0: array([111.,  98., 112.,  92.,  53.,  85., 113.,  97., 101., 127., 176., 108.,  74., 149.,  56., 120., 136., 226.,
        97., 132., 108., 136.,  97.,  98., 118., 148., 153.,  69., 128., 183., 147., 137., 118., 126., 139., 100.,
       134., 253., 189., 102., 103., 102.,  17.,  99., 112., 144., 102., 159.])
1: array([ 96., 119., 105., 214.,  80., 108.,  53., 120., 201., 107., 138., 133., 125., 169., 193., 127., 189., 149.,
       236., 198., 155.,  84., 130., 131., 136.,  85.,  69., 153., 159., 135., 166.,  89.,  85., 126., 154.,  82.,
       160., 122., 146.,  21., 167.,  72.,  89., 133., 136., 100., 178.,  55.])
2: array([ 67., 198., 142., 108.,  98., 244., 161., 155., 198., 172., 121., 108., 137., 113., 164., 107., 207.,  81.,
       125.,  99., 155., 199.,  67., 161., 160.,  95., 106., 176., 128., 129., 152., 113.,  74., 219., 134.,  92.,
        83., 128.,  96., 129., 124., 102.,  89., 121., 251., 172., 186., 138.])
3: array([135., 106., 119., 100.,  68.,  49., 152., 120., 116., 144., 114.,  82., 192.,  75., 128., 132., 118., 154.,
       105., 132.,  82., 136.,  88., 112., 136., 125., 153., 120.,  92., 146.,  80., 174., 158., 113., 103.,  92.,
       109., 144., 151., 205., 136., 129., 131., 133., 119., 108.,  93., 159.])
4: array([200., 126.,  89., 108., 152.,  93.,  98.,  97.,  93.,  70.,  99., 210., 131.,  96., 122., 143.,  79., 144.,
        89., 126., 115., 136., 124., 112., 173., 103., 143.,  69., 128., 117., 119., 157., 137., 126.,  87., 139.,
       182., 116., 104.,  93., 147., 201., 119.,  99.,  97., 128.,  93., 114.])
5: array([135., 152., 186., 139.,  53., 152., 152., 144., 123., 144., 127.,  82.,  85., 113., 155.,  69., 125., 144.,
       119.,  99., 108., 124.,  88., 166., 165., 162.,  90., 120., 128., 102.,  80., 119., 163., 148.,  87.,  92.,
        93., 250., 252., 161., 103., 109., 113.,  91., 165., 100., 209., 255.])
6: array([ 88., 166., 182., 203., 132., 101.,  80., 120., 186., 133., 180., 100., 103., 177., 168., 163., 112., 114.,
       170., 162., 185., 147., 181., 119., 104., 131., 126., 188., 134., 165.,  98., 106.,  95., 106., 180., 115.,
       122.,  86.,  96., 146., 191., 151.,  89., 180., 112., 159., 135., 114.])
7: array([118., 166., 182., 128.,  80.,  93., 174., 113.,  93., 138., 127., 121., 118., 126., 159.,  69., 151., 100.,
       136.,  99., 108., 110.,  88., 157., 177., 142., 106., 132., 134., 110.,  98., 147., 104., 148., 103., 108.,
        71., 198., 200., 174.,  58.,  93., 119., 127., 194., 115., 232., 255.])
8: array([124., 126., 131., 154., 106., 108.,  98., 164., 182., 121., 163.,  70., 137., 113., 115., 132., 131.,  91.,
       112., 113., 214., 171., 141., 131., 111., 200., 187., 143., 204., 170.,  80.,  80., 104., 137., 191., 100.,
        93., 163., 118., 129., 147., 186., 162., 163.,  97., 217., 151., 133.])
9: array([ 88., 152., 152., 200., 152.,  93.,  68., 120., 208., 114., 149., 144., 111., 194., 150., 184., 147.,  91.,
       208., 153., 150., 152., 151.,  68.,  67., 125., 120., 163., 100., 190., 105.,  98.,  85.,  90., 172., 122.,
       134.,  94., 130., 146., 184.,  83.,  80., 159.,  89., 177., 146., 121.])
10: array([118., 106., 152., 245., 148., 101.,  80., 160., 156., 114., 158., 121.,  85., 173., 144., 158., 141., 133.,
       186., 158., 155., 152., 173.,  89.,  78., 131., 120., 148.,  82., 187.,  98.,  80., 125.,  90., 191., 134.,
       134., 122., 130., 102., 220.,  93.,  80., 159., 119., 133., 117., 107.])
11: array([124., 131., 112., 134., 113., 132.,  98., 105., 116., 127., 223., 121., 103., 177.,  82., 107.,  79., 100.,
       152., 126.,  82., 130., 165., 147.,  88., 184., 255., 126., 145., 225., 113., 137., 125.,  80., 134.,  92.,
       122., 144.,  78., 165., 230., 151.,  98.,  70.,  79., 100.,  57., 121.])
12: array([135.,  68., 119., 144.,  98., 148., 152., 113., 101., 188., 154., 108.,  95., 120., 115.,  99.,  97., 127.,
       156., 148., 108., 102., 136.,  98., 118., 103.,  99.,  99.,  92.,  93.,  89., 152., 125.,  80., 123., 134.,
       134., 144., 146., 129.,  58.,  83., 183.,  91.,  89., 128., 174., 114.])
13: array([151., 183., 170., 128.,  98., 143., 106., 133., 109.,  81., 114., 177.,  95., 132., 115.,  54., 131.,  70.,
       204., 120., 115., 141., 111., 190., 160., 125., 143.,  90., 100., 123., 142., 157., 111., 113.,  65., 145.,
       109., 109., 124., 123.,  58., 237.,  80.,  55., 105., 121., 151., 121.])
14: array([111., 106., 112., 100.,  80., 138., 125., 133.,  72., 138., 180.,  70.,  95., 138., 108.,  91., 112., 199.,
       119., 167., 100.,  73., 146., 186., 118., 184., 126.,  99., 185., 135., 119., 137., 118., 106., 110.,  92.,
       116., 191., 189., 117., 130.,  72., 126., 107., 105., 149., 170.,  91.])
15: array([124.,  80., 131., 122., 126., 101., 137., 105., 129., 154., 127.,  91., 184.,  24., 100.,  99., 131., 199.,
        68., 138.,  82., 117., 111., 105., 130., 125., 202., 126., 128., 156., 119., 179., 163.,  98., 145., 115.,
       174., 171., 135., 209., 167., 123., 113., 107., 182., 177.,  72., 149.])
16: array([156., 106., 119.,  92., 148., 101., 131.,  87.,  83.,  99., 133., 128., 153., 105., 115., 180., 112., 163.,
        68.,  90.,  71., 102., 151.,  98., 141.,  95.,  80.,  90.,  82., 129., 125., 166., 184., 132., 116., 164.,
       134.,  94., 111., 117., 136., 141., 187., 188.,  68., 100.,  57., 121.])
17: array([173.,  90., 105., 164., 179., 101., 119.,  61., 101., 138., 133., 100., 118.,  75., 134., 171., 118., 163.,
        68.,  99., 108., 102.,  97.,  17., 146.,  59., 120., 114., 128.,  72., 125., 152., 184., 106., 110., 115.,
       129., 187., 104., 129., 136.,  83., 106.,  81., 156., 108., 102., 196.])
18: array([177., 119.,  98.,  82., 162., 115., 119.,  87., 101., 114.,  91., 164., 148.,  96.,  70., 153., 136., 127.,
       105., 120., 108.,  58., 111., 119., 141., 103.,  90.,  81., 108.,  57.,  89., 162., 167., 106., 123., 173.,
       150., 102., 111., 117., 142., 156., 147., 168., 136.,  82.,  72., 114.])
19: array([169.,  17., 119.,  82., 208., 143., 201.,  61.,  72., 107.,  91., 217., 125., 149., 134.,  99., 131., 127.,
        68., 175., 128., 117., 160., 112.,  88.,  85., 106.,  81.,  71.,  84.,  89., 183., 143., 126.,  14., 139.,
       193.,  65.,  96., 123., 142., 129.,  98., 168., 105.,  92., 109.,  55.])
20: array([151.,  90., 112.,  70., 162.,  64., 106.,  87., 109., 133.,  81., 121., 188., 120.,  70., 158., 118., 139.,
        79.,  99., 134., 110., 173.,  79., 136., 118.,  99.,  99., 108.,  84., 125., 194., 192., 132., 116., 164.,
       122., 116.,  78., 117., 152., 146., 162., 192., 112., 100., 102., 107.])
21: array([104., 126., 131., 177., 106., 121., 119., 144., 178., 133., 210., 108.,  74., 215.,  82., 132.,  97., 149.,
       142., 148., 189., 147., 151., 112.,  52., 176., 249., 184., 189., 123.,  98.,  89.,  74., 113., 222.,  92.,
       116.,  94., 130., 141., 162., 109., 142., 121., 112., 144., 109., 114.])
22: array([169., 162., 174., 115.,  98., 108., 137.,  97.,  93.,  55.,  99., 200.,  95., 144., 150.,  81., 136., 107.,
       208.,  69., 115., 183., 141., 178., 196., 180., 179., 120., 100.,  21., 166.,  98.,  95., 126.,  95., 169.,
       174., 116., 124., 129.,  58., 190., 126., 107., 119.,  82., 165.,  99.])
23: array([124., 205., 142., 115.,  80., 189., 137., 150., 201.,  91.,  18.,  82., 158., 113., 255.,  99., 255.,  70.,
       119.,  69., 145., 179.,  67., 174., 200., 125., 113., 206., 200., 117., 166., 113.,  59., 255.,  77.,  92.,
        56.,  76., 130., 170.,  73., 109., 137.,  70., 214., 133., 209., 188.])
24: array([165.,  80., 178.,  19., 190., 132., 240.,  97.,  83.,  55.,  91., 177., 118., 138., 173., 120., 105., 100.,
       136., 175.,  92., 136., 111., 197., 136., 103., 162., 126.,  82., 123., 186., 179., 143., 120.,  87., 200.,
       208.,  86.,  78., 146., 157., 102., 126., 220.,  97., 108., 156., 107.])

array([146.,  80., 147., 100., 119.,  75., 190., 113.,  83., 144., 107.,  55., 158., 105., 168., 127.,  97., 184.,
        97., 191.,  71., 110., 173., 131., 111., 103., 106., 120., 159., 178., 125., 137., 167.,  90., 134., 100.,
       169., 158., 160., 151., 103., 102., 212., 127., 105., 128., 129., 133.]) 3 12
array([146., 126.,  68., 177., 113., 143.,  68., 133., 165., 192., 133., 177.,  85., 138., 139., 171., 141., 133.,
       174.,  99., 139.,  58.,  97., 131.,  88.,  74.,  69., 153., 150.,  84., 166.,  89., 111., 132., 116.,  56.,
       122., 116.,  96.,  72., 103., 116., 137., 107., 131., 100., 135.,  81.]) 1 12
array([118.,  80., 137., 134., 157.,  85., 166., 194.,  83., 138.,  99., 121., 148.,  60., 144., 143.,  67., 223.,
       119., 171., 139., 147., 203., 142.,  78., 176., 120.,  90., 164., 174., 125.,  80.,  85., 132., 180.,  20.,
       165., 171., 181., 123., 136., 109., 175., 144., 112., 108.,  93., 138.]) 14 3
array([181., 126., 161., 100.,  98., 152., 161.,  76.,  83.,  81.,  99., 189., 111., 154., 173., 107., 105.,  81.,
       131., 138.,  82., 136., 141., 194., 104., 103., 132.,  69.,  20.,  93., 208., 162.,  95., 106.,  95., 189.,
       201.,  94., 181., 151.,  85., 151., 119., 176., 119., 115., 123.,  99.]) 24 22
array([124.,  80., 112., 108., 126.,  93.,  53.,  97., 123., 114., 138., 128., 103., 126., 128., 191., 105., 176.,
       161., 212., 108.,  58., 203., 119., 111., 118., 179., 120., 193., 156., 190., 125.,  74., 106., 159., 115.,
       169., 149., 155., 123., 136.,  72., 179.,  99.,  79., 100., 117., 107.]) 14 12
array([ 96., 194., 190., 115., 113., 157., 174., 182., 190., 172., 138., 115., 137., 144., 122., 107.,  97., 149.,
       156., 120., 100., 157., 118., 147., 124., 125., 143., 188., 150., 123., 125.,  98., 125., 132., 159., 164.,
        83., 122., 181., 102., 152., 129.,  68., 144., 105.,  55., 123., 144.]) 6 21
array([104., 119., 105., 150., 126., 115.,  98., 127., 156., 121., 223., 108.,  95., 190.,  70., 138., 156., 114.,
       170., 132., 139., 152., 136., 157.,  67., 167., 222., 138., 159., 161., 105.,  80.,  85., 106., 188.,  71.,
       122., 116., 151., 129., 167., 141., 194., 149.,  89., 168.,  57., 107.]) 21 8
array([ 88., 152., 182., 100.,  90., 152., 125., 120., 109.,  70., 127., 164.,  95., 126., 134.,  81., 125., 100.,
       186., 143.,  92., 179., 111., 182., 235., 125.,  90., 120.,  92., 141., 178., 162., 125., 126.,  65., 207.,
       140., 144., 146., 174.,  85., 129., 166.,  99., 147., 115., 146., 133.]) 13 22
array([ 96., 119., 125., 128., 119., 115.,  98., 139., 101., 133., 180.,  82., 137., 177., 100.,  81., 131., 207.,
       131., 179., 115., 124., 136., 142., 118., 142., 120., 107., 185., 198., 131., 131., 111., 171., 123.,  82.,
       116., 109., 192., 123., 124., 123., 106.,  99.,  97., 108., 186.,  91.]) 14 0
array([156., 147., 157.,  82.,  90., 132., 119., 120., 109.,  99.,  81., 200., 103., 149., 159.,  91., 141., 100.,
       174., 113.,  82., 157., 136., 174., 193., 118., 191.,  90.,  71.,  93., 113., 131., 125., 132.,  77., 150.,
       129.,  94.,  96., 146.,  58., 194.,  98.,  70., 142., 115., 146., 121.]) 13 22
array([118., 157.,  53.,  92., 137., 132., 179., 178., 140., 188., 172., 121., 142., 138., 115., 138., 118., 144.,
       112.,  99., 115., 130., 156.,  79., 111., 137., 138.,  81., 108., 151.,  89.,  89., 111., 113., 129., 122.,
        83., 139., 181.,  93., 130., 102., 106.,  70.,  89., 121., 123.,  81.]) 12 14
array([165., 119.,  68., 100., 187., 148., 161.,  97., 101.,  81.,  55., 200., 125., 169., 128., 132., 112., 133.,
        89., 126., 108., 102., 156., 147.,  78.,  85.,  90.,  69.,  20.,  84., 137., 186., 153., 106.,  65., 193.,
       186.,  86.,  67., 129., 136.,  93., 119., 138., 112., 100.,  93.,  99.]) 19 18
array([146.,  90., 152.,  92., 157.,  75., 119., 127.,  93., 114., 138.,  82., 184.,  75., 155.,  99.,  97., 176.,
       125., 183., 122., 130., 181., 147., 124., 118., 132., 107., 145., 129., 105., 162., 153.,  80., 116., 108.,
       174., 102., 146., 170.,  94., 109., 198., 133.,  97., 133.,  84., 107.]) 3 16
array([130., 106.,  98., 150., 152.,  93., 106.,  61.,  83.,  81.,  99., 210., 137., 120., 108., 176., 112., 133.,
        89., 113., 145., 124., 146.,  79., 136.,  95., 143.,  90., 100., 117.,  98., 147., 167., 120., 110., 155.,
       182.,  65.,  88., 129., 136., 219., 113., 127., 125.,  92.,  84., 127.]) 4 18
array([118., 183., 137., 100.,  90., 174., 179., 164., 190., 180., 127.,  91., 180., 120., 150., 120., 197., 121.,
       142.,  90., 145.,  94.,  67., 190., 160., 142., 132., 206., 128.,  84., 161., 131., 118., 162., 163., 100.,
        83., 163., 111., 117., 142., 109.,  89., 180., 186.,  92., 141., 144.]) 2 7
array([165.,  68.,  89., 128., 152., 138., 119.,  61., 109., 114., 127., 133., 158., 113.,  19., 171., 125., 127.,
        79., 138., 108.,  94., 136., 125., 165., 131., 106., 126.,  92.,  84.,  80., 186., 163.,  69., 134., 197.,
       150., 158., 130., 117., 124., 170., 170., 163., 142., 144.,  57., 121.]) 18 20
array([ 88.,  90.,  89., 150.,  68., 115.,  68., 113., 146., 168., 133., 100., 111., 113., 139., 120., 141., 144.,
       201., 120., 155.,  84., 124., 239.,  97., 131., 132., 167., 128., 141., 224., 147., 104., 106.,  95.,  92.,
       129., 133., 111., 109.,  58.,  57., 255.,  99.,  97., 100., 141.,  99.]) 12 14
